In the data rows, 500 means zero.
Each row of this table is followed by its label. One hidden rule gives the labels. It looks at one to three of the table's principal directions, none of them among the few with the most spread.
[514 491 544 484 492 437 609 453 626 402 384 361 421 342 457 674 434 562 466 381 573 566 444 453 391 576 534 488 423 350 540 353 519 531 468 461 472 491 373 678 426 672 474 537 567 586 597 485 507 454 342 437 541 448 591 506 448 415] N
[492 408 588 614 524 452 513 502 435 362 703 644 468 345 358 372 364 281 386 531 459 535 514 446 392 345 589 490 286 587 539 533 590 628 509 636 578 536 424 458 318 531 505 353 646 559 334 530 619 528 608 352 433 442 327 218 664 552] E
[511 494 351 354 364 345 655 497 660 442 417 304 480 481 603 662 471 719 574 432 637 524 490 512 489 612 544 485 433 378 479 281 541 340 402 394 488 502 508 579 490 634 437 594 511 515 601 398 436 476 440 507 465 512 670 566 340 482] P
[431 503 536 557 503 641 392 489 518 506 548 591 527 478 461 368 556 470 462 624 470 462 419 577 537 413 545 491 609 569 487 542 485 442 594 430 508 559 557 468 575 535 509 516 530 402 499 511 517 427 516 553 512 489 518 593 379 544] E
[477 460 516 506 448 503 386 498 447 554 559 603 511 572 563 437 522 444 533 529 424 444 547 523 531 413 516 547 547 584 506 582 533 490 531 567 569 474 553 403 532 446 510 495 473 481 411 537 537 510 547 509 536 558 488 566 512 479] P
[551 512 461 389 426 486 524 484 526 560 404 436 406 552 595 603 498 514 548 366 532 467 534 540 425 546 479 521 582 484 508 568 499 440 523 498 544 480 535 523 486 420 577 546 443 589 497 494 505 552 471 512 554 530 474 622 535 409] N
[619 303 722 443 676 364 600 484 407 632 243 343 626 613 643 611 541 434 575 540 414 593 730 323 302 565 476 450 631 409 597 573 610 690 287 752 392 580 234 503 410 594 383 479 368 774 463 603 575 489 407 466 609 417 554 441 721 331] N
[422 330 502 624 227 623 407 486 298 419 795 766 513 511 457 403 576 381 401 385 344 467 630 422 748 325 567 540 407 566 554 633 451 501 604 571 701 370 611 314 325 605 675 413 580 468 166 668 516 463 484 379 413 574 439 398 600 553] P
[480 560 366 474 334 524 558 563 555 414 575 515 416 441 397 574 491 567 461 332 608 529 485 557 608 552 560 496 365 452 421 433 391 366 675 259 576 433 688 546 396 522 557 448 641 366 533 484 418 508 477 542 383 534 465 453 386 603] N
[511 413 516 557 531 470 574 418 572 388 506 408 536 401 458 530 464 568 458 552 511 530 423 418 499 461 513 490 406 396 554 324 552 558 358 594 474 519 365 585 521 687 465 613 543 515 499 458 481 430 399 391 565 449 648 452 484 476] P
[487 412 550 555 569 521 580 496 479 378 508 479 452 403 397 550 502 567 373 469 536 526 495 432 551 530 451 401 447 407 573 458 425 564 473 518 467 483 467 561 467 597 474 475 561 552 621 517 469 432 367 508 373 394 539 390 587 485] E
[461 599 558 461 724 480 508 559 504 496 440 439 445 407 421 389 403 390 465 570 550 519 447 622 301 544 494 412 502 563 380 584 439 452 578 403 437 631 443 531 517 328 423 365 560 541 705 424 558 555 568 580 423 431 301 468 567 507] N
[602 544 437 517 429 405 622 448 573 466 474 425 644 537 478 674 544 629 500 430 505 563 487 371 621 611 506 584 413 325 569 268 562 660 341 549 429 415 442 590 510 709 528 666 488 430 393 530 402 481 482 393 627 516 697 435 399 565] P
[506 396 608 468 465 643 401 517 285 691 473 655 559 705 530 434 558 182 552 545 327 481 819 516 333 470 586 514 740 627 471 815 470 602 708 497 633 500 543 405 309 374 533 354 452 584 255 730 619 546 575 535 579 500 259 488 632 417] N
[510 583 369 452 404 580 517 516 625 544 445 454 454 542 498 562 526 608 574 480 608 488 438 580 538 533 529 539 521 480 441 429 434 358 636 293 531 466 632 575 528 483 497 563 512 368 555 455 415 479 450 582 542 548 570 618 301 523] Q
[544 483 793 624 729 666 423 453 319 598 390 528 526 455 439 438 567 280 448 475 315 537 537 407 388 498 412 448 669 520 527 757 451 725 480 672 373 538 298 533 479 435 590 422 429 662 471 613 603 520 414 445 585 433 335 454 768 423] P
[522 603 368 550 430 477 562 525 566 425 549 503 514 483 426 618 531 675 470 403 585 538 390 473 739 556 460 551 364 389 546 330 433 520 496 415 458 388 579 554 542 568 527 591 534 342 535 483 372 471 458 512 486 515 634 480 392 611] Q
[531 652 401 578 519 533 368 586 487 572 587 577 531 553 523 408 627 664 570 487 506 470 303 573 850 427 390 540 485 575 456 513 423 392 494 499 374 457 702 401 757 310 556 594 466 221 585 379 401 533 564 633 476 593 558 609 453 711] N
[522 542 584 572 521 505 515 486 471 412 567 513 424 332 436 496 478 493 415 301 478 519 379 456 565 480 447 495 348 466 510 540 462 519 458 583 448 451 423 514 493 510 631 472 563 565 513 469 496 526 430 397 450 521 447 427 643 528] Q
[522 514 668 475 588 651 381 546 235 732 420 639 557 720 540 418 600 223 535 516 293 458 755 528 379 572 459 487 793 632 470 877 435 657 642 552 513 471 520 409 448 252 559 354 374 616 383 710 605 591 595 579 536 496 217 528 714 438] P
[495 493 686 628 614 598 411 491 433 505 499 562 570 406 450 434 540 399 464 508 402 559 433 457 519 427 491 488 544 497 531 580 522 603 475 573 387 551 389 495 515 566 547 487 521 503 468 544 549 462 482 466 547 464 479 460 563 542] P
[473 461 477 590 492 311 499 542 527 356 639 506 510 362 494 434 461 594 458 527 531 553 363 441 664 380 498 489 270 515 541 350 607 466 321 639 455 551 479 417 536 577 457 494 565 424 511 383 518 494 560 437 405 500 584 407 517 627] N
[574 540 410 537 369 491 480 498 502 529 564 545 461 531 505 558 612 637 517 319 497 467 447 467 761 478 463 563 437 490 505 496 403 458 521 526 499 373 640 471 561 468 609 564 501 372 461 482 414 513 412 508 513 608 582 560 494 568] P
[480 549 498 619 478 629 359 509 465 499 632 633 427 402 482 388 550 502 484 412 499 481 333 529 693 325 445 518 478 599 492 636 427 386 567 500 466 512 593 395 554 408 650 480 512 398 480 432 481 499 492 518 452 568 460 525 539 590] Q
[416 587 391 558 382 599 411 555 524 482 650 650 503 521 456 420 541 571 510 529 524 455 403 598 721 430 529 563 430 559 473 467 414 373 668 335 558 401 668 438 571 481 503 509 562 289 492 505 425 446 519 578 451 572 550 575 323 615] N
[529 583 451 518 496 475 499 536 526 453 608 575 423 478 421 462 445 510 460 456 534 449 415 550 545 488 476 533 357 545 490 477 491 516 550 518 540 418 600 510 559 381 520 495 566 428 522 454 475 557 571 499 455 528 438 445 525 574] N
[625 323 431 509 423 455 542 450 501 570 518 493 606 652 630 510 605 596 569 573 497 492 547 387 635 363 500 544 545 498 620 475 591 512 335 709 502 531 517 389 520 593 523 652 397 486 298 495 455 458 486 460 608 521 691 501 538 507] P
[503 390 709 673 521 622 404 446 344 538 516 600 598 437 520 453 537 279 521 509 318 597 542 354 480 339 514 531 566 523 604 645 598 678 422 695 445 542 292 450 357 613 600 473 445 604 234 629 628 470 479 345 634 469 449 417 661 477] E
[510 462 510 557 505 483 549 468 581 439 475 462 573 433 483 563 484 539 499 560 538 579 427 449 513 454 545 523 465 408 591 354 578 562 421 513 442 542 396 561 474 692 460 599 524 473 456 503 496 416 463 450 590 437 646 477 409 521] N
[481 493 588 507 709 546 479 562 390 593 453 474 499 540 544 323 553 491 531 621 461 467 485 550 500 477 405 404 569 607 449 677 393 416 491 561 404 556 438 411 614 307 422 407 430 573 660 458 523 502 455 605 405 468 408 547 670 484] Q
[672 336 507 333 558 395 707 443 546 642 206 237 530 675 677 699 493 542 652 563 555 539 723 367 210 627 475 453 661 408 569 467 626 591 300 644 460 572 353 609 400 533 389 576 316 752 481 501 521 531 431 478 622 423 581 473 606 303] E
[399 640 372 567 626 537 487 582 560 437 532 467 467 436 410 413 477 646 501 660 625 512 310 592 642 506 417 441 420 534 436 384 381 375 543 324 413 528 573 527 642 382 374 482 515 310 766 359 426 468 504 640 366 455 526 524 381 615] E
[560 482 689 495 759 505 420 548 409 625 396 510 498 531 502 381 514 336 476 572 465 511 560 494 323 486 434 411 659 615 458 742 538 571 487 609 408 677 481 425 520 315 487 347 439 600 581 484 581 582 615 585 455 453 310 419 694 483] E
[501 569 416 538 450 581 496 501 587 475 514 480 492 473 495 537 540 654 521 453 581 509 343 516 676 477 455 537 451 440 510 409 458 399 509 410 458 460 562 526 591 548 552 610 501 377 548 432 385 452 435 526 516 541 639 568 376 565] Q
[323 512 577 616 557 538 417 564 477 373 611 552 491 327 427 319 494 535 436 620 465 506 347 566 619 426 510 426 393 554 459 450 456 384 522 443 458 517 464 467 589 547 403 414 605 421 661 454 539 411 457 536 342 463 508 536 439 587] P
[430 318 771 574 622 560 482 453 329 479 419 495 562 405 474 464 458 207 445 584 329 602 678 395 240 465 560 410 622 489 552 641 571 694 453 625 488 618 216 522 280 630 466 362 500 745 388 662 698 462 452 385 540 356 351 387 698 365] N
[500 303 463 318 398 543 703 463 529 514 304 327 422 616 575 666 460 491 535 543 568 491 758 488 215 635 563 419 642 404 551 488 498 466 557 411 657 496 445 629 291 596 402 495 449 747 496 607 528 450 350 507 503 388 509 546 509 262] N
[411 455 647 614 722 489 502 433 531 341 518 404 495 212 388 369 378 423 410 644 483 563 353 464 336 422 513 387 408 492 461 416 546 533 364 570 391 670 245 581 505 611 418 447 592 579 641 386 598 452 452 393 457 388 466 377 562 483] P
[360 382 552 525 371 551 454 543 406 382 644 657 402 407 488 428 433 359 413 471 470 495 563 549 472 386 575 465 450 571 565 617 516 434 628 472 653 491 516 404 323 542 529 356 590 604 407 599 607 460 518 472 356 452 372 467 571 468] N
[615 426 385 479 364 306 620 489 538 444 567 481 519 524 495 615 523 600 471 389 548 526 558 398 616 503 547 532 365 437 559 369 544 558 398 602 533 463 572 485 423 603 526 553 544 451 381 489 462 523 511 435 498 518 595 387 516 566] P
[515 676 415 583 448 592 353 566 501 548 632 704 456 536 412 427 556 490 476 432 523 458 366 594 717 419 476 596 475 611 475 587 419 472 694 405 526 432 744 424 589 322 617 489 534 253 457 493 442 546 614 591 506 593 431 546 420 659] N
[522 536 446 542 507 503 557 456 597 423 482 415 496 430 443 581 489 630 485 499 554 520 384 461 560 538 466 501 438 400 528 318 504 540 416 492 440 471 477 626 567 591 490 622 515 431 572 434 441 467 430 465 536 472 628 494 419 528] P
[344 416 572 500 612 577 485 559 441 514 377 455 461 512 517 449 468 438 534 736 500 526 594 544 346 520 495 386 631 547 510 548 461 459 579 401 522 566 414 531 437 459 288 366 447 599 662 559 600 424 426 615 414 368 440 574 498 378] E
[504 398 330 401 193 458 627 466 576 437 521 454 489 596 523 673 485 575 517 423 552 493 649 460 514 564 613 566 420 389 529 320 538 459 546 405 713 381 596 560 342 687 506 577 542 485 328 581 438 473 448 422 546 540 621 513 345 448] P
[657 488 287 218 354 426 712 465 720 612 303 320 465 715 562 752 430 564 638 486 691 466 711 556 191 693 629 549 589 407 440 357 550 457 614 290 641 484 642 681 377 511 411 598 491 523 474 495 420 552 528 562 629 515 557 513 295 382] P
[615 496 330 425 359 426 645 506 560 588 426 429 610 702 562 708 622 726 606 435 566 517 619 425 682 632 517 568 492 367 532 344 423 509 487 417 482 354 590 541 491 610 442 622 446 398 458 555 342 452 390 557 561 556 730 524 359 521] Q
[424 555 657 653 586 594 373 505 387 435 539 578 468 335 410 441 523 405 402 428 384 540 388 485 584 461 430 463 518 508 524 597 460 595 492 563 412 505 428 507 532 476 598 451 527 495 542 532 577 501 471 466 472 456 397 509 612 546] P
Which label does each new row get?
[519 446 514 610 590 360 564 531 540 346 573 462 531 359 438 488 496 651 414 515 560 574 337 416 693 423 457 458 292 422 587 330 538 529 313 637 385 538 438 485 573 628 445 550 575 433 590 403 458 441 455 469 422 437 650 388 548 616] >> P
[485 335 709 502 539 550 445 544 271 606 422 550 524 607 601 468 564 327 523 492 336 521 727 422 426 486 463 446 642 549 557 753 526 583 488 662 529 498 409 394 385 450 503 361 405 712 398 666 611 516 468 499 476 466 371 493 751 386] >> N
[573 613 283 364 261 486 520 511 532 650 424 495 531 810 584 734 592 644 631 360 511 432 662 509 643 697 479 655 559 416 477 414 430 516 611 361 629 246 725 548 539 432 529 628 399 364 410 603 346 559 490 570 632 654 616 660 318 468] >> Q
[510 520 432 390 439 610 527 497 510 597 437 545 475 655 516 551 460 375 544 545 541 461 649 585 302 557 556 540 653 535 503 599 488 515 690 348 628 485 570 529 383 419 502 481 454 556 404 605 511 522 573 554 568 482 395 532 442 407] >> Q
[487 551 515 420 433 503 496 520 515 529 435 477 515 501 507 557 486 410 507 409 507 545 574 541 388 582 575 512 562 473 425 538 525 463 588 356 531 549 528 518 395 533 555 442 532 516 458 544 520 538 569 504 520 523 418 516 421 500] >> P
[516 382 459 476 499 501 579 482 534 515 427 416 496 563 581 536 543 626 536 592 560 492 524 449 525 482 466 461 549 469 579 454 500 446 422 545 497 519 470 498 512 566 424 557 416 562 540 483 466 427 387 531 489 456 643 550 498 425] >> N
[301 439 656 698 483 647 239 560 314 413 772 794 423 345 434 207 496 314 394 518 355 463 413 553 664 225 506 487 404 699 495 730 453 404 652 553 600 490 535 284 483 431 572 295 603 463 429 553 606 461 522 483 344 543 335 494 620 558] >> N
[538 458 580 423 626 354 577 509 510 487 396 359 530 482 567 505 466 507 471 512 524 539 509 462 378 559 464 437 504 455 507 491 602 509 320 621 428 626 375 478 521 527 470 488 460 650 573 444 524 534 545 472 476 453 500 466 603 462] >> E
[358 556 590 630 552 704 321 523 367 531 579 622 550 470 446 296 539 350 500 625 365 497 460 548 555 418 488 488 569 621 417 636 440 472 606 435 498 522 485 431 530 423 526 401 491 423 468 547 556 486 540 510 482 519 370 540 493 554] >> Q
[688 583 396 409 450 444 538 493 480 684 430 518 516 712 581 635 581 515 579 358 517 468 618 459 525 591 445 584 616 517 524 609 482 599 499 553 478 439 623 468 488 339 610 549 362 497 380 534 445 616 585 537 595 577 465 493 566 501] >> Q
[534 472 368 473 240 453 471 477 529 478 676 602 517 595 499 496 530 546 503 425 460 413 552 502 644 462 589 604 384 523 461 407 541 465 542 519 675 365 702 446 515 545 573 574 576 348 303 518 440 534 569 433 534 640 562 500 389 575] >> E
[519 435 620 599 554 524 454 534 392 486 577 611 492 445 440 405 498 349 445 487 428 536 505 471 506 377 513 486 454 568 543 632 518 582 524 624 501 530 470 432 426 461 544 412 553 525 399 551 581 516 534 462 485 462 376 395 672 547] >> Q
[603 483 511 496 437 399 556 437 463 508 527 457 631 546 519 586 469 444 554 417 401 543 609 357 461 559 525 576 397 421 482 399 633 678 324 652 495 437 412 536 432 591 559 568 487 529 283 529 493 588 583 313 622 566 511 332 561 525] >> Q
[397 448 525 637 568 661 452 550 459 440 603 604 498 446 444 331 486 470 474 694 517 516 386 537 587 330 481 464 454 576 563 533 474 441 562 480 505 534 477 438 511 494 440 463 521 451 508 501 513 405 483 535 429 422 497 477 511 552] >> E
[463 635 598 551 626 651 448 506 442 545 424 490 511 410 385 467 498 336 482 475 456 571 490 531 382 577 499 454 602 513 381 618 405 548 622 339 407 575 443 584 432 430 555 386 521 488 559 527 544 538 515 519 508 466 307 457 510 529] >> Q
[328 315 727 511 600 650 454 516 343 499 429 531 500 457 491 369 435 199 465 698 390 545 704 520 182 457 586 370 667 576 496 704 519 517 618 453 584 635 316 479 278 546 386 272 511 740 476 660 693 432 475 502 430 353 294 462 612 338] >> N
[413 390 614 288 588 549 518 506 436 571 314 423 368 584 584 453 422 300 466 606 491 417 738 626  58 615 523 359 784 586 453 746 502 432 628 435 641 631 457 502 396 356 421 326 434 822 622 580 647 535 525 595 410 392 259 609 618 241] >> E
[521 623 384 633 432 488 432 513 537 511 615 586 576 530 492 506 588 687 568 480 493 495 326 465 867 430 444 630 353 488 534 355 450 503 462 521 429 344 575 467 668 509 511 632 481 245 464 458 381 464 463 504 573 615 698 561 370 643] >> E
[592 497 486 505 567 519 516 497 461 669 418 456 636 692 601 511 607 591 638 575 469 499 562 408 599 526 420 542 559 494 501 512 478 535 406 576 409 452 469 457 588 463 449 561 347 477 465 507 408 496 457 534 583 564 620 506 519 492] >> E
[392 494 572 479 434 657 382 477 404 592 416 502 595 614 609 495 620 495 552 534 354 467 587 519 552 575 473 504 729 475 476 576 475 464 517 441 510 454 481 470 572 555 536 544 391 526 477 615 498 448 442 531 553 541 551 711 414 426] >> E
[449 370 578 414 565 552 550 417 559 497 365 358 420 409 517 459 408 362 516 639 515 494 575 552 114 484 606 395 649 531 441 548 531 427 542 448 554 673 351 605 383 546 411 445 520 690 562 476 637 465 421 478 536 398 413 546 503 317] >> P
[613 657 281 577 498 491 524 554 535 482 722 618 462 520 373 426 526 645 482 427 608 444 324 543 805 427 427 558 274 572 454 461 353 453 564 477 463 391 738 444 631 293 574 545 569 227 520 362 340 567 573 556 418 587 490 371 518 730] >> E
[449 612 443 538 575 609 452 579 468 497 555 572 391 481 415 402 479 479 461 521 571 475 414 593 552 483 420 460 483 600 451 608 379 418 648 378 507 504 624 468 530 281 518 394 505 427 624 450 474 541 551 606 369 488 349 486 537 562] >> E
